In the data rows, 128 means zero.
Here are some points, one per row:
(152 123 117 164 120 143 084 129)
(148 096 082 141 108 131 087 091)
(175 096 136 143 121 096 062 077)
(121 092 145 121 128 106 070 079)
(093 101 125 174 078 098 044 102)
(145 095 130 126 165 175 075 135)
(131 092 168 126 112 110 041 061)
(146 075 095 182 123 112 083 146)
(161 095 135 122 143 157 115 126)
(135 093 138 134 149 152 063 125)
(155 099 149 142 125 106 071 067)
(137 085 127 146 087 075 064 093)
(110 093 155 178 098 139 071 108)
(162 124 083 153 127 137 102 130)
(148 089 060 132 102 123 077 119)
(090 095 128 178 109 116 040 124)
(174 083 165 141 157 101 027 115)
(145 073 130 136 123 096 009 099)
(118 125 083 153 076 109 031 063)
(171 120 121 159 102 112 100 106)
(183 117 113 163 104 169 127 083)
(189 130 093 149 090 127 120 089)
(153 104 160 118 137 098 000 098)
(107 102 130 119 130 101 019 081)
(171 060 098 186 089 074 074 155)
(156 145 128 109 119 133 014 085)
(172 073 119 133 140 123 094 154)
(177 097 092 155 115 100 114 105)
(142 060 116 123 114 068 042 064)
(158 091 096 143 132 096 084 115)
(120 124 096 169 107 154 092 123)
(136 083 148 133 141 132 071 103)
(192 085 114 127 143 091 046 114)
(136 073 180 147 122 098 073 106)
(188 087 119 107 154 170 085 111)
(130 072 140 110 136 101 008 120)
(122 084 168 150 124 103 042 114)
(180 148 047 124 092 126 133 086)
(122 113 112 166 091 099 051 126)
(092 051 125 139 114 078 000 085)
(144 072 150 143 148 111 055 152)
(150 110 141 132 145 100 021 122)
(135 142 097 168 090 109 053 093)
(161 086 138 112 150 119 037 122)
(165 111 131 127 126 096 041 087)
(203 087 115 115 132 105 043 096)
(105 135 093 120 113 122 045 090)
(160 109 116 162 109 116 098 121)
(143 089 108 155 086 072 066 092)
(108 159 122 166 074 116 057 064)
(137 140 109 144 149 171 142 093)
(088 122 137 123 104 095 029 077)
(060 100 148 216 074 091 041 109)
(177 168 093 147 079 125 114 065)
(104 127 121 160 094 156 089 078)
(184 102 120 120 145 123 062 151)
(116 135 102 162 089 127 075 080)
(170 076 155 140 110 101 082 081)
(191 146 065 152 092 112 090 074)
(099 091 108 172 102 094 080 121)
(173 095 064 150 101 111 102 140)
There is one direction along which these points spread out most. How far along it is each point below, from 0 to 99? The average is 50, and the first point in the table lies past the average.
(158 091 096 143 132 096 084 115) 56
(110 093 155 178 098 139 071 108) 44
(135 093 138 134 149 152 063 125) 47
(148 096 082 141 108 131 087 091) 63
(137 085 127 146 087 075 064 093) 42
(161 086 138 112 150 119 037 122) 39
(118 125 083 153 076 109 031 063) 47
(148 089 060 132 102 123 077 119) 62
(183 117 113 163 104 169 127 083) 79
(184 102 120 120 145 123 062 151) 54
(120 124 096 169 107 154 092 123) 65
(161 095 135 122 143 157 115 126) 64
(143 089 108 155 086 072 066 092) 47
(152 123 117 164 120 143 084 129) 62
(192 085 114 127 143 091 046 114) 46
(153 104 160 118 137 098 000 098) 25
(092 051 125 139 114 078 000 085) 16
(162 124 083 153 127 137 102 130) 72
(090 095 128 178 109 116 040 124) 36
(136 073 180 147 122 098 073 106) 36
(203 087 115 115 132 105 043 096) 49
(107 102 130 119 130 101 019 081) 29
(171 060 098 186 089 074 074 155) 52
(130 072 140 110 136 101 008 120) 24
(170 076 155 140 110 101 082 081) 47
(191 146 065 152 092 112 090 074) 76
